128 stands for zero in the data rows.
Some points, one per row:
[187  61  90 111 219   0 158 191  99 113   5 171 118  80  82  87 174 173
  42  99  99]
[110 115 122 112 106  64 136 155 171 142  82 117 144 118 119  75 150 129
 161 144 121]
[156  84  27 107 117  79 113 100 125 116 116 135 119 149  65 112 115 160
 146 144 169]
[111 107  63 164  69 202  83  95 137 165 164 138 131 125  96 149 122  88
 164 165 137]
[159 120 129 124 103 101 124 183 149 159 104  66  90  96 177 143 112 153
 135  91 119]
[144 139 106 130 121 205 107 101 149 179 186 102 137 133 147 117 153 158
 155 149 124]
[137  86 146 117 125 110 158 186 130 141  51 113 140 145  96 127 119  87
 130  76 109]
[ 86 152 121 165  99  98 135 102  96  29  94 168 138 131  80 140 154 117
  92 133 144]
[ 94 144 130 162  89 178 158  76 128  88 116 124 130 117 134 197 149  89
 137 128 113]
[187  96 120 109 203  28 103 184 120 126 101 158 110 145 134  75 121 171
  40  81 124]
[144 124 180 147 203  95 154 176 117 145 132 111  76  73 169 170 126 160
  89  59 103]
[120 160 116 156  95 120 119  83 114 143 154 156 130 119 142 164 173 160
 100 138 109]
[124 111  54 120  49 148  91 102 129 110 166 132 151 130 118 152 123 108
 215 183 122]
[171 153 195 102 145  75 139 133  70 146  73 136 129 125 168 143 114 187
  65 100 104]
Then 18 other points, each followed by its number:
[125 126 153 116 145 149 128 158 145 140  94 171 116  78 150 136 121  90
  93 123 115] 0
[133 129 121 147  85 136 111  85 105 144  65 141 145 144 124 115 142 161
 145 157  74] 1
[136 140 161 172 151 148 163 133 131  85 161  60  69 133 186 155 155 139
 134  91 166] 2
[ 99 129 128  72  85 207  65 121 140 168 143 161 132 145 161  73  66 113
 181 208 106] 3
[104 114 143 187  58 229  95  97 147 127 191 174 170 115 156 121 148  99
 153 160 117] 4
[110 160 136 138 111 138 141  97 107 105 144 110 130 147 163 145 103 129
 139 147 112] 5
[ 93  69 100 168  64 193 123  95 143  79 132 124 165 144 102 152 150  86
 155 128 156] 6
[146 178 169 102  79  64 143 140 157 191  86  80  87 112 128  96 103 146
 134 121 139] 7
[110 118 172 154 102 127 149 124 154 107  90  88 108 149 137 123 151  82
 173 139 106] 8
[157 124 153 164 140  93 156 148  70 138 117 145 164  75 171 173 153 134
  81  79 122] 9
[150 103 162  62 222   0 144 159 152 113   0 152 124 124 105  56 164 176
  24  73 139] 10
[124  70 167  83 153   4 167 162  71 135   5 124 169 125 131  68 155 144
  76 120 126] 11
[159 135 139 119 148  87  74  93  86 195  31 156 163 130 132  77 109 183
  87 157 116] 12
[ 88  94 119 148  64 188 138 114 137 111 161 174 133 127 126 118 126  70
 185 172 129] 13
[111 121  53  87  91 136 118 137 164 162 144 142 144 122 116 104 124 138
 161 128 124] 14
[137 129  95 115 121 187 108 137 128 127 180 128 135 124  84 124 106  72
 188 192 134] 15
[113 147 137 138  85 125 128  91  84 146 151  88 102 140 136 170 119 114
 136 125 159] 16
[101 123 189 130 180 225 154 200 118  59 222 193  35  95 166 183  64  75
 153 110 159] 17
Which two of these numbered points are nearest to each point below, looking only along the 5 directions in which the first points spread most? Their numbers follow each, nearest first.
[135 148 192 170 144  70 129  86  73 127 128 139 151 103 161 155 132 123
  51 102 119] > 9 0
[114  83  39 194 113 218 102 100 166  55 149 166 122 108  63 138 165  81
 136  96 124] > 6 13
[119 106 123  97 125  99 112 126  88 146 100 162 161 124  96 122 125 109
 135 131  84] > 1 0
[ 70 116  94 126  97 195 110 112 134 137 143 160 123  88 133 116 104 124
 169 166 110] > 15 13
[107 178 108  76  94 209  77 152 144 213 157 156 124 182 111 127  46 162
 214 215 119] > 3 14
[152 161 170 114 201  91 166 191  95 116 160 147  90 120 143 182 120 136
  70  48 140] > 9 0
[135 118 108 113 110  93 116 143 119 127 132 129 153 145 120 115 130 161
 136 143 138] > 1 14
[188 102  41 106 106  98  87 102 130 164  91 120 133 145  70  90 159 116
 127 128 100] > 14 1
[126 155 126  94  91 149 113 120 176 112 177 135 142 117 144  72 162 131
 124 159 116] > 1 16
[145  94 164 117 154  95 193 129 157  92 138  99 147 182 101 137 143 124
 107  51 136] > 0 9
